Two rows play each game, the first against the second. How much does the first row win by? 6 is about a draw, 12 a big win and 0 a big loss. Wins can go round in a circle: one row can beat a second, the second a third and the third the first.
-0.2 -1.3 0.5 -1.2 -0.4 0.6 -0.4 0.3
1.7 1.3 -0.5 0.0 1.2 1.8 -0.5 -1.4 -> 11
0.4 1.2 -0.5 -1.4 -0.4 -0.6 1.0 0.2
0.8 0.9 -0.8 0.3 1.1 0.4 0.5 -0.2 -> 3
-1.0 -0.7 -0.3 -0.8 0.2 -0.7 0.2 -0.3
-1.1 -0.4 -0.3 -0.8 -0.2 0.5 -0.8 0.5 -> 2
0.4 -1.5 -1.2 -0.2 1.0 1.3 -0.8 -0.9
1.0 1.4 0.2 -0.7 0.7 1.5 -0.3 0.1 -> 6
-1.8 -0.8 -1.0 0.4 1.9 1.0 -0.2 0.1
0.2 -0.5 -0.1 -0.6 0.0 0.0 0.1 -0.5 -> 7
-1.2 -0.3 0.6 2.0 1.3 -0.6 0.7 -0.2
0.2 0.6 0.6 -0.4 0.2 0.1 0.3 0.2 -> 6
0.2 -0.6 -0.6 0.3 1.1 0.0 0.3 -0.4
-2.6 -0.7 0.5 0.1 -1.1 -1.5 0.6 0.6 -> 5
0.1 1.1 0.4 1.9 1.0 -0.2 0.3 -0.1
-2.3 -2.1 1.1 -2.0 -1.7 -1.0 -0.4 0.2 -> 7
-1.2 -0.4 2.1 -0.9 -2.2 -1.5 0.7 -0.1
-0.5 -0.7 1.3 0.3 -0.6 -0.6 0.3 -0.4 -> 7
-0.3 -0.7 -0.2 0.6 0.4 0.1 -0.2 0.0
-1.2 -0.4 1.0 0.0 0.1 0.7 -0.7 -0.8 -> 6
0.3 1.3 -0.1 0.7 0.4 -1.0 1.2 0.4
-0.7 0.1 1.2 -1.8 -0.7 0.7 -0.8 -0.1 -> 5
-0.2 0.8 1.1 0.5 -0.9 -0.4 0.3 -0.3
0.0 0.1 0.3 1.2 -0.6 -1.1 -0.3 -0.2 -> 5
0.1 1.4 0.9 0.9 0.9 -0.1 0.5 -1.5
0.3 -0.2 -0.2 0.2 -0.6 -0.9 1.0 0.3 -> 10
0.9 0.4 -1.9 0.6 1.9 1.3 0.2 -0.3
0.0 -0.2 -0.7 -2.0 -1.1 0.7 -0.3 1.1 -> 2
-0.6 -0.1 0.6 -0.5 -0.6 -0.4 0.3 0.2
1.4 1.1 -0.5 0.2 1.7 0.3 0.7 0.1 -> 6
-2.0 -3.8 -1.0 -1.2 -2.5 -1.9 0.0 1.5
0.7 1.0 1.0 0.7 -0.7 -0.1 0.8 0.4 -> 1
0.2 -0.2 -0.2 1.0 0.2 -1.0 1.0 -0.1
-0.2 -0.3 1.1 0.4 1.0 0.9 0.1 -1.6 -> 2
0.9 0.2 -0.3 -1.5 0.2 1.1 -0.2 -0.3
1.2 0.5 -0.3 1.6 1.4 1.4 0.0 -0.9 -> 6
0.6 0.5 -0.4 -1.6 0.0 1.6 -0.9 1.6
-0.3 0.1 -0.3 1.2 0.9 -0.4 0.0 -0.8 -> 8
0.7 -1.0 -1.0 -1.7 -0.7 -0.1 0.2 1.1
0.9 0.5 0.7 -2.1 -0.5 1.2 -0.8 0.3 -> 7
0.1 1.3 1.1 0.7 0.4 -0.3 1.0 -0.3
-0.9 -0.7 2.5 1.8 -1.2 -1.2 0.2 -1.5 -> 10
1.4 -0.6 -1.4 0.6 0.9 -0.3 0.3 0.3
-0.1 -1.1 0.8 -0.4 -0.2 0.6 0.0 0.2 -> 7
-1.3 -0.1 1.3 1.4 -0.7 -0.6 -0.5 0.1
1.1 0.7 -1.8 1.3 0.8 0.4 -0.6 1.9 -> 1
-0.1 0.0 -1.3 -0.1 0.8 0.8 0.2 0.4
-0.3 -0.8 -1.2 -1.5 0.3 0.8 -0.5 0.3 -> 3
-0.5 -0.4 -0.1 -0.1 0.8 0.8 -0.7 -0.2
-0.9 -1.0 0.4 -0.3 -0.3 -0.5 0.5 -0.2 -> 6
-0.1 0.6 0.8 0.5 -0.5 0.6 -0.5 -0.8
-1.2 -1.4 0.0 -0.3 -0.5 -1.7 0.5 0.3 -> 6
-0.5 -1.1 -2.3 -0.2 -0.1 -0.2 -0.5 1.2
0.3 -0.7 -1.3 -0.8 0.9 0.4 0.9 0.1 -> 5
0.6 0.4 -0.3 -0.6 1.0 0.9 -0.5 -0.4
-0.6 0.1 0.4 0.3 -0.1 -0.5 -0.1 -0.4 -> 6
0.2 0.1 -0.2 -0.2 0.0 0.7 -0.4 0.2
0.1 1.5 -0.3 1.7 1.6 0.4 0.9 -0.9 -> 8
-0.3 -0.5 -1.1 0.8 0.5 0.3 -1.3 2.0
-0.3 -0.5 -1.0 -0.2 -0.3 -0.5 -0.3 0.6 -> 5
0.8 1.8 1.8 -0.7 -0.7 0.8 0.4 -0.3
1.4 1.1 0.4 1.1 1.1 0.1 0.0 -1.4 -> 4
1.5 0.5 0.7 0.5 -0.5 -0.5 0.3 -0.8
0.4 -0.3 0.0 0.1 -0.7 0.0 -0.1 -0.3 -> 8
-1.8 -1.1 0.2 -0.8 -1.0 -0.8 0.6 1.1
-0.1 -1.1 -0.5 -1.5 0.1 0.7 0.0 -0.9 -> 8
-1.1 -0.4 0.4 -1.0 -0.1 0.5 -0.2 -0.2
-1.4 0.4 1.3 0.0 0.2 0.8 -0.1 0.9 -> 2
-2.0 -1.2 1.3 0.9 -2.2 -2.4 0.4 1.0
1.1 -0.6 -2.2 -1.4 0.0 0.6 -1.2 1.7 -> 6
0.3 0.6 0.7 0.7 0.2 1.3 -0.2 -0.3
-1.2 -0.1 2.0 -0.7 0.1 0.6 0.6 -0.8 -> 10
0.0 -0.1 -0.8 0.0 0.5 0.2 0.2 -0.9
0.1 1.5 -0.7 0.5 1.1 0.9 -0.6 -0.2 -> 6
-3.7 -1.7 3.4 0.0 -3.2 -2.3 0.1 1.2
0.0 -0.4 -0.1 -0.9 -0.1 0.1 0.2 0.2 -> 10
-3.0 -1.8 -0.2 -1.4 -1.0 -0.7 -0.9 1.7
-0.1 -0.4 -1.2 -0.6 -0.8 0.5 -0.9 1.7 -> 2
0.2 0.2 -1.2 0.2 0.9 -0.3 0.4 0.9
-0.5 -0.2 0.6 -1.0 0.0 1.2 -0.1 0.2 -> 1
-0.7 1.4 1.3 -0.4 -0.2 1.0 -0.8 -0.5
0.2 -0.8 -1.3 -0.4 0.4 0.3 -0.9 0.2 -> 8
-0.4 -0.8 -0.7 1.7 -0.7 -1.3 -0.7 2.1
0.3 0.8 -0.1 -0.7 0.6 1.0 -0.2 0.5 -> 8
0.0 -0.4 -0.2 1.8 1.1 -0.7 0.6 -1.2
0.0 0.1 0.1 -0.5 1.3 1.5 0.3 -0.6 -> 0
-0.5 1.1 0.9 0.7 -0.4 -0.3 0.2 -0.5
-0.2 -0.2 -0.5 -0.8 -1.4 -0.1 -1.0 1.3 -> 7
0.2 0.3 -0.7 -0.8 0.2 -0.5 0.6 -0.5
0.0 0.9 1.6 1.3 1.4 -0.2 1.2 -2.4 -> 3
-0.7 -0.6 0.2 0.2 -0.7 -0.8 0.7 0.3
0.4 0.9 0.6 0.2 -0.5 0.2 -0.3 0.0 -> 7
-1.3 -0.5 -0.7 -1.9 -1.7 0.2 -0.6 1.6
0.1 0.5 -0.8 0.2 0.2 -1.0 0.8 -0.4 -> 7
0.4 2.4 2.0 -0.3 -0.1 1.1 0.4 -0.4
-0.6 -0.8 -0.6 -1.2 -1.2 -0.3 -0.3 0.8 -> 6
-1.3 0.1 1.4 0.1 -1.4 -1.3 0.0 0.2
0.2 -0.6 -0.1 -0.3 -1.4 -0.5 -0.3 0.2 -> 6
0.4 0.4 0.5 0.4 -0.6 0.6 -0.7 0.7
-0.8 -2.0 -0.9 -1.7 -0.7 -0.8 -0.3 0.1 -> 9
0.5 0.7 0.7 0.2 -0.5 0.4 -0.7 0.4
-0.6 0.2 0.3 0.5 0.2 1.0 -0.8 -0.4 -> 11
-2.2 -2.0 0.3 -1.2 -2.4 -1.0 -0.6 1.7
-1.1 -0.1 0.9 1.4 -0.8 -0.2 -0.7 -1.1 -> 7
-0.4 0.1 0.2 0.9 -0.4 -0.2 -0.8 0.5
0.7 1.2 1.3 0.4 1.4 0.2 0.2 -1.6 -> 6
-1.0 -2.1 -0.3 0.3 -1.9 -2.3 0.2 1.1
-3.3 -1.1 1.4 1.6 -1.0 -1.9 0.9 -0.1 -> 9
-1.3 -1.4 -0.9 0.3 -0.6 -0.9 -0.8 0.5
2.0 0.8 -1.3 -1.5 1.3 1.8 -0.1 -0.9 -> 8
-0.7 -1.3 -0.6 0.6 -0.6 -1.4 0.2 0.1
1.0 1.3 -1.3 1.8 1.3 0.4 -0.1 0.4 -> 5
0.7 -1.4 -1.5 -1.1 -0.1 0.3 -0.7 1.4
0.7 -0.6 -1.0 -0.8 0.1 1.3 -0.5 0.4 -> 7
-0.4 0.2 0.6 -0.6 -0.1 0.7 0.1 0.9
0.7 0.2 -0.9 0.5 1.0 0.4 0.0 -1.0 -> 9
1.6 -0.7 -0.3 -0.9 0.6 0.4 -0.1 -0.2
0.7 -0.5 -0.1 1.5 0.0 -1.4 1.5 -0.4 -> 7
-0.8 0.4 -0.3 0.2 0.9 0.8 -0.5 0.4
-0.4 -0.5 0.5 -0.4 -0.4 0.0 -0.6 0.3 -> 3
0.1 1.4 0.0 0.9 -0.1 0.1 -0.2 -0.1
-3.5 -1.6 1.6 -2.7 -3.8 -1.6 0.4 1.8 -> 10
-0.1 -2.2 -0.1 0.5 -0.3 0.1 -1.1 -0.3
-1.7 -1.1 0.9 -1.6 -0.7 0.2 0.2 1.5 -> 10
-0.4 0.2 0.4 0.0 0.6 -0.9 1.5 -1.0
-1.6 -0.9 1.5 0.7 0.7 0.3 -0.3 -0.4 -> 0
0.6 0.9 -0.6 -1.4 -0.8 0.4 0.1 0.7
0.7 -1.8 -0.7 -1.4 -0.3 1.4 -0.9 -0.3 -> 6
0.2 -0.6 -0.5 -0.5 -0.2 0.0 0.1 -0.2
-1.3 -1.3 -0.7 -0.6 1.4 0.9 -0.1 -0.3 -> 5
0.3 0.2 -0.3 0.8 0.3 0.0 0.0 -0.4
1.1 1.2 -0.1 -0.5 0.0 0.8 0.1 -0.1 -> 6
-0.8 0.9 1.2 -0.3 -0.1 -2.3 2.4 -0.4
2.1 1.0 -1.7 1.7 1.7 0.8 0.0 0.0 -> 7
-1.0 -1.3 -0.2 2.0 -0.2 -1.8 -0.5 0.3
-0.4 1.2 0.9 0.8 1.0 1.2 -0.9 0.0 -> 10
0.1 -1.4 0.0 0.3 -1.0 -1.2 0.0 0.1
0.0 0.2 1.4 -1.0 -0.1 1.1 -0.3 -0.5 -> 11
-0.9 2.2 1.7 0.8 -0.5 0.2 -0.3 -0.5
1.4 0.0 1.0 0.7 0.4 -0.4 0.3 -0.6 -> 4
-0.2 -0.4 0.0 0.0 -2.1 -1.4 -0.1 1.0
-0.7 -1.2 -0.5 0.2 -0.4 -0.1 -0.8 0.5 -> 12
0.6 2.0 0.5 -0.3 2.5 2.6 0.7 -1.6
-0.1 0.3 2.1 2.3 -1.3 -1.2 0.3 -1.7 -> 5
-0.6 0.2 -0.3 1.1 0.2 -0.4 0.2 0.3
-0.4 0.2 -0.3 0.6 -0.6 -0.1 0.0 -0.4 -> 6
0.8 1.0 0.0 -0.7 -0.2 -0.3 0.7 0.4
2.1 0.7 -2.7 0.1 1.9 2.2 -1.0 0.1 -> 1
-0.1 0.1 0.2 1.7 -0.4 -0.6 0.3 -0.7
0.4 -0.2 -1.4 0.9 1.3 -0.4 0.4 -0.8 -> 2
0.7 0.3 -0.7 -0.7 0.4 0.1 0.6 0.0
-0.3 -0.3 1.7 0.3 0.3 0.0 -0.2 -1.0 -> 4
0.3 -0.7 1.1 -0.5 0.7 0.5 -0.1 -1.0
0.3 1.1 -0.4 1.0 0.3 0.3 0.4 0.6 -> 7
-0.1 0.4 0.0 1.5 1.0 -0.5 -0.4 -1.2
0.2 0.0 0.6 0.9 0.2 -0.3 -0.1 -0.3 -> 7
1.1 0.2 -1.3 0.0 -0.4 0.8 -0.9 1.8
-0.6 0.6 0.0 3.0 0.3 -1.4 0.4 -0.6 -> 0
-1.6 -2.2 -0.7 -0.1 -1.8 -1.8 0.1 0.6
0.4 -0.3 -1.6 0.6 0.6 -0.1 -0.3 0.1 -> 4
-1.1 -0.9 0.6 0.0 -2.1 -1.2 -0.6 1.9
0.7 -0.5 -1.1 -1.6 0.0 -0.1 0.5 -0.6 -> 3
-1.0 -0.8 -0.2 1.5 1.2 -0.9 0.0 0.8
0.8 0.3 0.0 -1.4 0.9 2.8 -1.4 -0.1 -> 5
-0.3 -0.1 0.3 1.7 1.4 -0.8 1.1 -0.4
-0.5 -0.8 -1.5 -0.8 0.2 -0.4 0.5 0.4 -> 4
-1.5 -0.3 1.7 1.1 -0.9 -0.8 0.1 -0.5
1.0 0.4 -0.3 -0.9 -0.5 1.1 -0.3 0.1 -> 7
0.8 0.2 -1.0 0.6 0.6 -0.7 0.3 -0.7
0.3 -1.4 -1.3 0.6 -0.6 -0.3 -1.1 1.6 -> 12
3.1 2.9 -0.2 0.7 2.1 2.1 0.2 -0.6
-1.0 0.1 -0.4 1.7 -0.5 -2.8 0.8 0.5 -> 12
0.1 0.2 0.2 0.8 0.2 0.8 -0.2 -0.1
0.7 -0.1 -0.7 0.4 1.8 0.2 0.9 -0.1 -> 8
-0.8 -1.2 0.0 0.7 -2.4 -2.1 -0.2 0.1
2.3 1.4 -0.2 0.7 2.3 1.2 0.8 -0.9 -> 0
0.3 0.0 0.3 2.0 1.8 -0.1 -0.2 -1.2
-1.4 -1.0 0.2 -1.2 -0.3 0.6 -0.5 0.5 -> 3
-0.2 0.9 0.9 0.2 -0.3 0.8 0.0 -0.1
0.2 1.5 0.0 -0.3 0.4 0.8 -0.3 0.9 -> 6
-0.6 0.7 -0.3 0.6 -0.1 -0.8 0.1 0.6
-0.6 1.0 1.2 0.2 1.3 0.2 0.8 -1.7 -> 1
-0.9 0.9 1.0 1.2 -0.7 -0.2 -0.3 0.3
1.0 1.4 -0.1 0.6 0.6 0.2 0.6 -0.5 -> 3
-0.3 -0.1 0.9 0.0 -0.6 -0.2 0.2 -0.1
0.2 0.6 -0.1 -1.1 -0.3 0.3 -0.2 -0.8 -> 7
-1.9 -0.7 0.6 1.6 -1.0 -3.1 0.9 0.1
1.4 0.9 0.0 -0.8 -0.5 0.4 0.4 0.6 -> 7
-1.1 0.5 1.3 1.0 -0.2 -1.3 0.1 -0.5
0.1 0.4 -0.1 -1.2 0.1 -0.4 1.0 -0.2 -> 4
0.3 -0.4 0.9 -0.8 -0.8 0.9 -0.2 -0.4
-0.1 0.1 0.3 -2.6 -1.2 0.8 0.3 -0.5 -> 11
-0.5 -0.4 -0.7 -0.3 -0.3 -0.5 -0.5 0.4
1.0 -0.1 -0.5 -1.4 0.6 0.5 1.4 0.4 -> 6
1.8 0.4 -0.9 0.2 1.1 0.9 0.2 0.1
-1.9 0.1 1.6 0.7 0.1 0.8 -0.8 -1.1 -> 3
-0.1 -1.1 0.8 -0.6 -0.2 0.3 -1.3 0.5
-0.2 0.2 -0.6 1.1 -0.2 -0.6 0.0 1.5 -> 0
-0.3 0.0 -1.3 0.5 -0.2 -1.1 0.7 -0.6
0.2 2.0 1.9 -0.6 1.2 1.1 0.9 -1.1 -> 0
1.5 1.2 -1.6 -0.5 -0.7 0.2 -0.4 1.9
0.4 0.8 1.3 1.0 0.2 0.3 0.6 -1.0 -> 7
-0.6 -1.8 0.4 -0.2 -1.1 -0.7 -0.1 0.9
-2.4 -1.7 2.6 -3.1 -2.8 -1.6 0.6 0.4 -> 10
-0.8 -2.2 -0.6 0.1 -1.0 -0.2 -1.5 0.1
0.0 0.3 -0.8 -0.6 0.2 -0.5 0.3 0.6 -> 6
-0.9 0.1 1.2 -0.8 -0.5 -0.1 -0.1 -0.2
-1.1 0.8 1.5 0.1 -1.0 -0.5 -0.5 -0.6 -> 4
-0.2 0.1 0.7 0.5 -0.3 -1.1 0.5 -0.1
1.2 0.6 -1.1 0.5 1.7 1.1 -0.1 -0.5 -> 3
0.0 0.5 0.5 1.1 0.1 0.0 -0.3 1.1
0.7 2.4 0.6 1.5 -0.6 0.1 -0.3 0.8 -> 2
0.4 0.9 0.2 -0.5 0.1 -0.7 1.4 0.3
-0.3 0.4 0.9 0.3 -1.0 -1.9 0.9 -0.2 -> 11
0.3 -0.2 -0.8 0.2 -0.3 0.2 -0.6 0.8
2.2 1.9 -1.4 0.0 2.4 2.2 -0.2 -0.7 -> 6
-0.1 -0.3 0.0 0.2 0.9 0.2 0.4 -0.9
-0.5 0.1 -0.1 1.0 -1.3 -1.2 -0.2 0.3 -> 8
0.7 1.2 -0.6 1.2 0.7 0.5 -0.1 -0.4
-0.3 -0.7 -0.2 1.9 0.1 -0.5 -0.8 0.0 -> 8
-0.6 0.1 0.9 -1.3 -0.6 -0.8 1.1 -0.1
-0.5 -0.4 -1.3 0.1 0.0 0.2 -0.4 1.2 -> 6
1.0 0.8 0.7 1.5 1.5 0.9 -0.8 -0.8
0.9 0.1 -0.2 -0.4 0.5 1.0 -0.7 0.1 -> 6
-1.4 0.3 -0.8 -0.8 0.0 0.3 -0.1 0.5
0.6 0.7 -0.3 0.0 0.3 0.0 -0.2 -0.8 -> 9
-0.2 -0.7 -0.8 0.1 0.0 -0.8 0.5 0.4
0.5 0.2 -0.1 0.8 -0.6 -0.9 0.0 -0.5 -> 8
0.7 0.0 -0.6 -0.6 0.1 -0.5 0.5 -1.2
-1.0 -0.5 2.3 -0.1 -0.7 -1.4 0.9 -1.6 -> 6
-0.6 0.4 0.6 0.3 0.1 -0.1 0.2 -1.2
-0.8 -1.5 -0.9 0.8 -0.1 0.0 -1.0 0.0 -> 4
1.4 0.0 -1.0 -1.2 0.2 -0.5 0.8 0.0
0.7 -0.4 -0.7 -0.1 0.0 0.5 0.4 0.1 -> 5
-0.7 -0.5 0.7 -1.1 -0.9 -0.2 -0.4 0.9
0.9 -0.8 -0.3 0.3 -1.0 -0.2 -0.4 0.6 -> 2
0.7 -0.3 -0.6 -1.4 -0.5 0.7 -0.8 0.4
0.5 0.9 1.4 0.8 -0.3 -1.2 -0.2 -0.7 -> 3
-0.6 -1.1 -0.7 0.4 -1.2 -2.3 0.2 0.4
-2.0 -0.7 1.9 -0.2 0.0 0.3 -0.3 -0.7 -> 10
0.2 1.2 1.0 0.3 -0.8 -0.5 1.2 0.1
0.2 -0.7 -1.1 -0.2 -0.3 0.3 -0.8 0.9 -> 8
-0.8 -1.2 0.1 0.0 -1.0 0.8 -2.2 1.5
-2.0 -1.8 -1.9 -0.8 0.7 -0.3 0.4 1.3 -> 12
0.2 1.4 2.2 -0.4 0.1 0.9 -0.4 -1.1
0.3 1.1 2.4 0.5 -1.1 -0.7 0.1 -1.7 -> 2
1.1 -0.2 0.1 -0.5 -0.1 1.0 -0.6 0.8
0.2 0.2 0.5 0.2 0.6 0.2 -0.1 -0.5 -> 7
1.2 1.2 0.9 0.0 -0.2 1.2 -1.0 -0.7
0.0 -0.3 -0.8 1.6 2.1 0.5 -0.3 -1.4 -> 10
0.4 -2.3 -1.9 -2.3 0.4 1.1 -0.9 0.3
-0.4 -0.2 0.4 -0.4 -0.9 -0.2 0.0 -0.1 -> 3
0.6 -1.9 -1.4 -0.1 0.1 -0.5 0.2 0.0
-1.2 -0.5 1.0 -0.8 0.6 0.1 0.5 -0.9 -> 3
0.5 -0.3 0.1 0.2 0.3 -0.1 0.3 -1.9
-0.5 -0.4 0.1 0.1 -1.1 0.0 -0.8 1.0 -> 5
0.3 -0.9 -0.4 1.4 0.3 -0.6 -0.7 0.2
-0.1 -2.0 -0.4 0.4 -0.5 -0.7 -1.1 -0.6 -> 8
-0.6 0.0 -0.3 0.6 1.0 -0.1 -0.1 -0.4
-1.2 -1.1 0.6 1.3 0.5 0.7 -0.4 -0.6 -> 1
0.7 0.1 -1.3 -1.6 0.6 1.9 -1.3 0.7
-0.2 -0.1 0.3 -0.4 -0.7 -1.3 0.1 -0.1 -> 6
-0.8 -0.6 0.1 1.1 -2.0 -1.7 -1.1 1.2
0.8 0.7 0.0 -0.4 1.3 0.9 0.7 0.0 -> 4
-2.4 -0.2 1.9 -0.3 -2.2 -2.7 0.7 -0.5
0.9 1.0 0.6 0.5 1.5 1.2 0.8 -1.3 -> 4
-0.1 0.2 0.2 0.7 0.5 -0.8 0.8 -1.0
-0.3 -0.2 -0.5 -0.3 -0.3 -0.7 0.6 0.0 -> 6
0.7 -1.2 -1.6 -0.9 -0.2 0.0 -0.6 1.1
0.0 0.2 -0.9 -1.1 0.4 1.6 -0.7 0.3 -> 7
-0.7 1.0 1.6 0.4 -0.1 1.0 0.0 -0.8
0.0 -1.3 -0.2 0.1 -0.2 0.4 -0.1 -0.5 -> 6
-0.8 -1.2 -1.2 0.4 -0.2 -0.2 -0.8 2.1
1.1 0.1 -0.7 -2.0 1.4 2.5 -0.5 0.3 -> 12
-0.1 0.3 -1.1 -0.4 0.1 -0.1 -0.4 1.3
0.1 -0.1 -1.1 -0.9 0.1 -0.1 0.2 0.4 -> 5
-0.6 -0.9 0.4 -0.2 -1.1 -0.2 -0.4 0.6
-1.8 -2.5 0.5 0.0 0.4 -0.6 0.3 -0.6 -> 12
0.3 0.6 1.1 1.5 -0.1 -1.0 1.0 -0.4
-0.7 0.1 -0.1 0.2 0.0 -0.3 0.4 0.2 -> 4
-1.2 -2.4 -0.8 0.0 -0.3 0.0 -0.6 0.3
-0.2 0.7 1.1 0.1 -0.5 0.0 0.0 -0.1 -> 3
-1.4 -0.9 -0.2 0.7 -2.8 -2.4 -0.1 0.9
0.9 -0.4 0.3 -2.2 -0.7 0.6 0.4 -0.4 -> 8
0.6 0.2 -0.3 0.1 -0.3 0.4 -0.1 0.8
1.3 -0.9 -1.8 -1.2 -1.1 0.4 -1.0 1.8 -> 6
0.8 -0.5 -1.4 0.8 1.5 0.4 -0.3 0.0
-0.1 1.0 0.0 -1.2 -0.6 0.1 0.6 0.6 -> 6
0.9 0.8 -0.2 -0.6 -0.4 0.8 -0.6 0.2
0.7 0.7 0.3 1.2 0.3 -0.1 0.5 -1.0 -> 5
0.2 1.5 1.2 0.0 -0.3 -0.4 1.4 0.3
-0.5 -0.8 -0.8 -1.6 0.2 0.6 0.0 0.5 -> 3
-1.4 -2.7 -1.9 -0.2 0.1 -0.4 0.9 1.4
-1.9 -0.6 1.5 0.1 -1.4 -0.9 -0.2 0.2 -> 2
0.0 0.2 -0.7 0.2 0.2 -0.3 0.9 -0.1
-1.9 -3.0 1.7 -2.0 0.6 1.6 0.0 -1.4 -> 0
-0.2 1.2 0.9 0.2 -0.9 -0.3 -0.3 0.6
-1.2 0.0 1.4 2.0 0.1 -1.1 0.3 -0.8 -> 6
0.4 -1.2 -0.4 -0.1 0.8 0.4 -0.4 -0.6
0.8 -0.4 0.8 -0.6 0.9 0.7 0.7 -1.7 -> 8
-1.6 -0.9 0.8 -0.3 -1.9 -1.0 0.8 0.8
-3.2 -3.1 0.6 -1.3 -3.5 -4.5 2.2 1.2 -> 1
-0.3 0.1 0.7 -1.7 0.3 0.6 1.2 0.5
0.6 1.2 0.4 0.6 1.5 1.6 0.5 -0.9 -> 7
-0.3 -1.3 -0.5 -1.5 0.8 0.9 -0.3 0.2
0.9 0.4 -1.3 0.6 0.6 0.2 0.3 -0.1 -> 12
1.3 0.7 -1.5 -2.5 1.8 2.2 -0.1 -0.3
0.9 -0.1 -1.4 1.2 0.4 -1.0 0.7 -0.1 -> 12
0.7 1.6 0.0 0.6 0.9 -0.2 1.1 -0.1
-0.7 -0.5 0.5 0.3 -0.6 0.0 -0.6 -1.0 -> 5
-0.3 -0.3 -0.6 0.5 0.8 -0.6 1.1 -0.3
-0.2 0.8 0.4 0.2 -1.2 -0.5 0.0 0.6 -> 11
-1.0 -1.2 0.3 0.6 0.3 -1.0 1.1 -0.6
-1.8 -0.8 1.6 -1.1 -1.3 -1.4 0.6 0.6 -> 5
0.6 -0.3 -0.5 -1.7 -0.2 0.0 0.1 0.2
0.4 0.7 -1.2 0.9 0.9 1.1 -0.4 -0.2 -> 5
0.7 -0.4 -0.8 -0.2 -0.1 -0.1 -0.2 0.5
-0.2 1.2 0.9 -0.3 -0.4 0.2 -0.1 0.0 -> 7
-0.6 -0.8 -0.6 0.5 0.3 -0.1 -0.5 1.0
-0.7 0.5 0.2 1.1 0.0 -0.6 0.0 0.4 -> 5
-0.2 -0.7 -1.6 -0.4 0.7 0.1 0.5 -0.3
-0.1 0.3 -0.1 2.2 0.8 -0.5 0.2 0.0 -> 10
-2.2 -1.9 -1.2 0.5 0.2 -1.1 -0.2 -0.2
-1.8 -1.5 -0.7 0.5 -0.2 -1.0 0.4 0.8 -> 6
1.0 -1.3 -1.3 0.1 0.8 -0.2 -0.5 -0.2
0.8 0.3 -1.1 -0.2 1.5 1.7 -0.2 -0.4 -> 4
0.4 -0.4 0.3 -0.9 -0.1 1.1 -0.9 0.6
-0.4 -1.5 -2.1 -1.7 -0.6 0.7 -1.3 2.3 -> 7
0.3 0.5 -1.0 -0.5 0.1 -0.3 0.4 -0.4
0.9 0.7 0.1 0.4 0.5 0.5 0.0 -0.6 -> 6
-0.6 -1.4 -0.6 -0.6 -1.0 0.2 -1.1 1.4
0.5 0.8 -1.6 -1.0 0.5 0.1 0.2 1.1 -> 6
-0.1 1.9 0.9 0.4 0.6 0.5 0.4 -0.5
1.7 0.0 -1.4 0.0 0.0 -0.9 0.6 0.5 -> 10
-0.1 -0.7 1.2 -0.3 -1.2 0.1 -0.7 0.1
-0.6 0.4 0.0 0.0 0.4 0.1 0.3 0.3 -> 9
-0.1 -0.6 -0.8 1.3 0.1 -0.8 -0.2 -0.1
-2.7 -2.0 2.3 -1.0 -2.6 -1.6 0.3 0.7 -> 11
-0.5 0.8 0.5 -1.1 -0.7 0.0 0.5 -0.2
-0.1 -0.4 0.6 -1.4 0.1 1.4 -0.1 0.2 -> 4
-0.1 1.0 0.6 0.6 0.9 0.8 -0.4 -0.6
-0.5 0.7 0.6 -0.3 0.4 0.3 0.0 0.4 -> 6
-1.3 0.3 0.1 -0.5 0.8 -0.3 0.5 -1.1
-0.2 -0.9 -1.6 -2.7 -0.2 0.5 0.2 1.8 -> 3
1.5 1.9 -0.1 -1.3 -0.7 0.8 -0.4 0.2
0.9 0.0 -1.0 0.2 0.6 -0.4 0.1 0.7 -> 4
0.4 -1.1 -0.4 0.3 0.3 0.1 -0.3 0.0
-1.3 -0.3 0.3 -0.7 -0.6 -0.7 0.4 0.5 -> 6
-0.3 1.0 -1.1 0.8 0.7 -0.8 0.7 -0.9
0.3 -0.3 -0.8 -0.3 0.4 0.8 -0.3 0.4 -> 2
1.3 0.5 -0.9 1.6 1.8 0.4 0.5 -0.9
0.7 1.6 1.2 -1.1 -0.3 0.6 1.1 -0.4 -> 6
1.3 1.2 -0.9 -0.3 1.3 0.3 0.8 0.6
0.6 2.4 0.8 0.3 0.3 -0.7 1.3 0.2 -> 11
